Each row is where one point has got to under a steady rotation. How many ticks took it there?
The counts run from 0 to 114.
[109 144 145 140 169 126 181 107 133 106 117 144 107 111 146 122 132 140
 144 146 192 101 115 171 108 116 175 129  99 103 137  79 122 155 138 120] -> 102
[102 162 156 107 130  79 181  96 113  99 112 145 113 113 115 120 122 172
 134 128 186 114 142 163 121 116 161 121 100  97 156 130 146 169 147 100] -> 29
[116 142 168 136 114  94 189  95 116  83 103 146  90 135 108 134 138 163
 164 136 191 115 181 146 129 140 156 112 103 124 166 134 144 127 124 127] -> 90
[116 155 161 156 134 119 202  92 109  90 114 144 108 129 135 147 146 144
 181 136 171  99 139 154 116 155 182 109 103 146 136 115 136 141 119 132] -> 68
[109 147 138 109 149  91 175 119 131  92  95 151  95 124 129 130 110 155
 137 150 159 105 136 159 104 114 166 112 107 101 151 116 130 167 163 109] -> 30
[ 93 125 149 116 124 100 160  86 126  83 101 156 109 116 144 138 130 141
 137 134 176 116 120 183  95 130 168 136  94  81 128  84 160 151 139 106] -> 79
[132 131 162 138 129 126 172  93 118  84 120 171  90  98 142 145 152 151
 166 143 169 101 115 162 119 151 162 108  95 131 133  84 128 104 107 121] -> 86
[128 127 163 150 116 125 168  70 114  75 106 170  90 114 141 144 145 145
 160 152 157 102 131 164  98 161 180 105  95 128 125 103 149 126 105 107] -> 43
[131 159 140 165 138 105 193 101 118  84 106 155  85 116 132 138 161 150
 169 137 184 108 153 148 130 146 171 109 108 131 166 132 128 143 124 118] -> 92
[121 135 175 134 111  79 172  83 113  66 112 177 110 139 125 138 156 162
 143 125 195 115 156 138 125 151 143 116 104 121 146 125 151 119 110 110] -> 89
[128 143 141 106 139 129 184 103 115  93 107 153  93 105 134 127 133 164
 135 154 187 122 150 179 133 136 167 122 113  94 157  90 128 117 144 141] -> 83
[110 137 167 105 122 118 149  79 123  81 118 174 115  98 143 140 132 145
 135 138 186 114 115 161 104 136 156 118  98  86 127  67 153 116 135 116] -> 105
[120 146 170 108 105 108 177  70 114  71 118 170  74 130 118 152 126 155
 143 125 180 108 131 167 135 165 154 106 102 119 121 116 154  97 112 103] -> 18
[135 148 149 129 137 100 197 108 101  84 122 148  90 124 123 142 125 159
 151 155 191 114 158 144 161 133 164 107 107 123 162 130 140 114 114 143] -> 65
[112 156 155 149 120  97 179 100 118  78 102 151 107 130 149 124 152 152
 151 115 196 112 162 135 120 150 171 111  96 133 169 133 142 134 125 137] -> 91
[ 94 154 140 111 130  80 184 108 129 107  90 150 112 124 132 119 125 154
 147 144 201 118 154 159 119 117 166 141 105 108 164 116 134 173 158 107] -> 99
[133 152 138 126 156 128 171 101 118  92 125 154  93 104 151 141 141 160
 149 156 178 107 104 180 107 147 184 115 105 115 141  81 133 124 124 123] -> 59
[109 145 152 100 118 112 157  85 112  83  99 172  96 122 141 132 130 165
 131 146 212 125 163 159 135 128 144 116 111  86 147 102 155 117 122 132] -> 107
[101 139 176 100 113 118 154  85 122  71  95 177 119 118 138 133 135 164
 127 150 186 118 132 173 117 132 169 129  86  79 135  86 150  95 131 115] -> 106
[ 92 129 149 116 137 116 156  87 124  93 107 159 109 123 135 136 122 136
 154 141 183  99  90 175  91 140 168 137  90  85 114  75 136 148 146 102] -> 78
[100 152 129 128 161 125 179 115 133  96  97 149 109 105 137 132 138 150
 149 163 192  97 121 161 110 121 172 142 112 112 171  85 121 177 147 118] -> 101
[ 99 154 160 117 101  79 171  69 116  91  96 161  93 145 132 136 112 153
 143 130 169 106 162 144 123 135 158 117  97 129 137 140 151 164 134 104] -> 2
[108 143 144 149 154 108 193 109 113  86 112 152  88 134 135 141 140 134
 170 148 159 110 113 165  99 128 172 107  92 140 155 117 107 191 139 108] -> 50
[108 134 154 152 115  73 176  86 117  84 112 173  97 140 109 147 135 149
 141 111 171  99 148 143 109 142 161 115  96 127 154 132 141 149 125  88] -> 71
[142 152 163 163 128 114 169  91 110  88 117 168  76 131 135 156 150 140
 159 140 170  98 139 156 123 163 177 113  94 137 148  85 127 127 103 120] -> 112
[109 150 139 146 178 116 177 111 129 103 101 156 101 116 143 133 140 149
 149 153 176 115  95 161  90 121 179 130  89 117 144  95 119 179 146 107] -> 76
[131 145 149 160 152 108 190  96 122 102 117 140  90 122 130 155 135 148
 172 138 171 110 125 175 109 139 176  98  95 161 127 128 123 163 128  96] -> 24
[ 77 144 151  91 129  84 150  96 128  90  98 176 119 126 122 144 111 155
 122 141 180 108 129 164 104 125 156 126  97 103 132 101 144 144 153  94] -> 54
[ 87 160 163 113 117  64 171  96 126  89  80 151 106 126 122 134 127 153
 145 118 184 112 160 137 111 146 173 131 107 122 142 140 140 152 131  92] -> 72
[137 146 141 125 148 157 165 103 123  81 127 160  73 119 141 144 128 149
 162 171 187 108 127 191 119 140 174 114 105 122 144 100 142 118 126 140] -> 15
[114 140 177 128  99  97 164  88 116  85  93 155  95 131 110 165 131 156
 152 118 165 103 153 151 123 153 164 101  94 141 129 139 150 131 131 100] -> 45
[118 139 126  85 131 111 162  96 123  83  99 163  80 129 134 129 103 166
 104 171 174  94 151 164 129 120 168 112 119  93 159 116 148 134 136 131] -> 12
[101 138 159  91 116 106 156  92 133  87 104 154 110 128 115 121 121 155
 132 151 206 105 145 163 122 120 165 130 110  85 162 106 147 127 123 129] -> 81
[112 134 177 108 111 119 159  84 115  74 109 173 111 120 114 139 142 160
 134 137 172 108 132 165 129 156 178 111  97  92 133 103 156  99 118  96] -> 62
[147 135 158 118 141 152 174  78 120  76 115 171  72 112 142 144 138 148
 152 143 159  95 123 191 115 149 169 119 102 124 137  88 124 120 123 134] -> 16
[122 136 135 120 151 139 176 117 127  83 113 155  89  99 152 145 146 158
 144 164 194 112 131 167 133 143 164 111 109 119 154  82 116 113 126 133] -> 84
[115 154 156 135 129  89 174  81  97  98 111 150 105 142 129 151 130 138
 151 143 147 104 103 159 102 150 163 125  78 138 127 104 131 166 151  90] -> 26
[114 134 146  87 116 104 154  91 113  65 114 172  97 126 124 147 105 169
 132 146 172 122 118 184 121 143 160 112  90  81 130 106 167 123 130 115] -> 36
[121 158 151 144 139  94 200 110 116  98 107 147 107 127 121 152 134 159
 152 135 192  94 159 146 118 132 163 103 119 142 157 133 116 159 143 120] -> 48
[ 94 139 124 108 136  84 164 104 138  94  95 153  93 115 130 131 103 168
 133 145 186 111 132 169 122 117 168 123  96  92 156 111 135 161 160 112] -> 55
[106 130 151 112 153 114 157  89 117  95 116 164 106 133 123 142 125 131
 142 150 142  98  76 193  92 129 173 109  90 102 121  94 134 159 140  95] -> 8
[133 155 148 147 146 125 188  93 109  73 104 158  77 106 135 142 151 164
 162 145 201  96 158 181 141 150 165 120 105 138 160 127 130 120 108 134] -> 66
[102 136 161 137 139  89 163  99 131  95 104 161 105 126 134 144 131 146
 156 137 159  99  98 171  95 131 173 119  85 110 130  92 143 149 143  89] -> 52
[ 97 129 156  85 130 102 159  80 128  88 108 165 109 118 120 134 118 148
 147 140 170 112 103 189  99 125 168 124  88  87 124  96 157 163 148  96] -> 9
[131 140 149 123 137 120 181  96 119  82 114 157  98 117 138 137 150 164
 148 151 218 110 148 168 150 129 150 109 117 129 171 104 145 109 119 143] -> 109
[122 155 167 110 118 101 170  86 116  64 100 159  97 125 124 140 129 158
 148 145 183 115 177 171 142 144 159 112 100 124 147 154 156 117 115 121] -> 20
[149 135 158 152 130 131 173  86 119  77 120 150  85 121 128 153 135 158
 168 132 173 119 126 191 117 159 165  98 110 144 136 106 137 123 104 117] -> 42
[104 130 154  88 145 120 176 108 138  96 108 149  88  93 139 127 137 158
 137 145 190 107 147 166 143 112 158 116 103  88 160 110 145 127 133 136] -> 82
[ 95 123 145 112 131 131 158  91 114  82 112 163 105 105 137 126 127 143
 149 141 175  96  92 175  96 141 173 131  97  96 122  61 139 129 140 117] -> 104
[138 138 164 143 141 140 170  89 113  77 131 151  73  98 128 158 150 153
 164 155 186 108 140 175 132 152 165 106 104 126 148 102 134 111 108 125] -> 41
[110 123 140 128 153 131 166  89 117 101 111 137  89 110 135 125 143 150
 143 168 167 116 107 188 104 119 170 114  92  91 131  82 130 154 124 115] -> 33
[101 137 127 117 178 136 177 113 109  85  91 150  92 112 139 138 126 159
 126 165 171 110 124 187 109 111 178 119  91  95 148 105 121 179 146 121] -> 32
[127 148 163 156 149 103 203 100 132  95 111 142  94 120 142 148 168 138
 172 137 186 103 138 151 108 148 160 115 104 144 144 122 115 156 131 123] -> 93
[116 134 163 120 112 131 154  88 133  82 118 160  99 112 131 147 127 142
 153 137 167 113 116 175 118 149 179 120  95 102 138  89 150 105 118 117] -> 61
[128 141 156 107 107 129 169 103 116  79 111 156  94 116 142 137 133 169
 141 136 204 110 158 158 160 140 146 118 111 109 178  99 148 108 129 142] -> 108
[106 156 168 140 137 113 161  77 117  91 114 160  93 114 123 145 149 134
 170 117 151 112 126 155  90 160 179 125  81 140 120 132 150 142 111 107] -> 69
[119 142 156  97 121 113 168  85 124  63 106 162  90 118 112 130 112 172
 139 168 181 118 157 171 148 132 165 111 112 103 163 109 155 107 136 133] -> 38
[ 98 153 141 136 164  97 182 114 126 111  95 153  97 119 131 136 140 158
 141 145 182 120 121 160  92 116 187 119  93 116 158 108 119 171 139 106] -> 75
[107 173 135 117 150  89 187 109 129 107  93 155 111 142 126 131 139 161
 155 138 201 101 164 156 109 105 175 125 111 121 150 133 119 182 144 111] -> 74
[117 143 155 126 137 138 183 105 125  77 108 152  82 127 142 139 121 158
 147 161 192 113 168 168 153 129 169 118 112 116 165 104 150 114 123 143] -> 39
[112 139 159 128 149 112 163  98 135 103 108 147 118 113 120 139 140 141
 153 149 181  98 105 169  91 123 190 123  94 107 127  95 128 164 141 105] -> 77
[135 131 122 122 164 134 189 106 130  91 104 153  92 107 137 142 145 154
 153 166 198 108 120 169 112 118 172 115 107  94 149  93 123 135 132 143] -> 58
[120 162 149 158 146 118 209  99 124  98 109 149  86 127 123 144 121 150
 160 154 182 100 124 167 127 152 176 110 106 162 139 123 120 148 143 111] -> 23
[119 152 134  94 143 129 178 111 118  85 109 141  94 128 145 134 112 167
 135 179 190 101 140 179 129 128 161 116 118  95 164 100 138 131 132 133] -> 13
[105 159 146 124 125  80 178  97 116  85 105 137 108 129 115 130 116 161
 148 122 176 110 140 154 131 119 154  95 106 126 159 149 138 157 143 116] -> 3
[110 144 169 125 114  87 178  63 109  87 101 156  99 134 123 148 121 138
 153 124 157  96 142 146 117 148 166 103  73 139 128 141 145 162 120  82] -> 1
[124 131 165 111 115 112 153  81 118  64 100 172 102 104 130 141 131 169
 139 124 180 110 158 159 139 147 155 118 105 118 158 112 155  98 101 123] -> 63
[119 121 175 148 108 129 155  86 113  81 123 174  98 134 140 140 139 153
 146 126 174 100 129 150 122 167 174 111  87 116 125  93 156 107 104 104] -> 87
[150 152 154 129 144 140 177 103 110  69 119 152  78 124 148 140 146 171
 143 149 185 105 150 174 147 132 160 116 109 120 153  98 148 118 117 138] -> 40
[117 138 172 120 107 109 161  84 107  79 107 168 104 121 136 153 155 152
 149 126 182 109 143 153 130 147 163 115 100 120 140 118 151  99 109 110] -> 88
[120 130 167 155 146 102 190  87 105  91 115 153 104 131 129 161 138 148
 168 136 169 108 115 168  90 145 181 117  81 143 122 137 131 158 133 101] -> 25
[134 136 146 152 129 133 177 100 111  85 111 160  94 113 145 147 156 147
 173 146 198 109 147 158 133 154 178  99  94 134 133 111 130 133 108 128] -> 111
[ 94 138 164  93 122  92 160  95 118  71  98 164 107 117 117 131 119 153
 126 135 186 114 136 169 127 124 166 126 112  87 144  89 157 137 144 107] -> 80
[ 79 135 162 132 129  78 166  94 120  96 103 162 111 126 137 131 112 150
 135 129 167 104 111 169  88 132 161 130 103 105 121 112 140 149 150 103] -> 53
[ 96 147 156 144 117  85 166  88 134  99 101 154 120 130 121 145 144 128
 151 122 167 100 120 148  84 151 183 118  64 115 125 116 136 166 135  92] -> 96
[128 136 153 112 113 132 168  78 113  78 123 148  83 120 132 151 117 153
 148 138 171 109 122 183 110 165 169  92  88 113 135  99 147  99 116 117] -> 17
[114 146 148 133 132 116 162  99 147  72 112 157  98  96 154 135 139 129
 161 163 186 113 101 172  97 122 186 129 110  92 121  52 123 148 139 126] -> 103
[110 146 148  83 133 102 166  85 136  76 117 170 106 125 129 114  92 169
 133 141 181 112 145 193 128 108 152 120 106  85 145 105 154 129 138 119] -> 11
[123 152 162 124 120  85 189  78 109  87 112 144  89 131 118 139 131 175
 153 132 193 108 170 168 157 149 143 109 101 149 152 146 152 133 129 121] -> 21
[ 91 142 154 119 120  97 170  84 121  78  91 152  95 138 112 148 113 143
 149 120 172 101 121 158 110 128 163 116  78 118 120 126 139 161 141  96] -> 27
[146 145 161 163 120 111 189 105 119  97  97 152  91 125 141 151 153 145
 176 126 168 108 136 169 119 150 172 108 104 150 143 108 124 126 118 138] -> 67
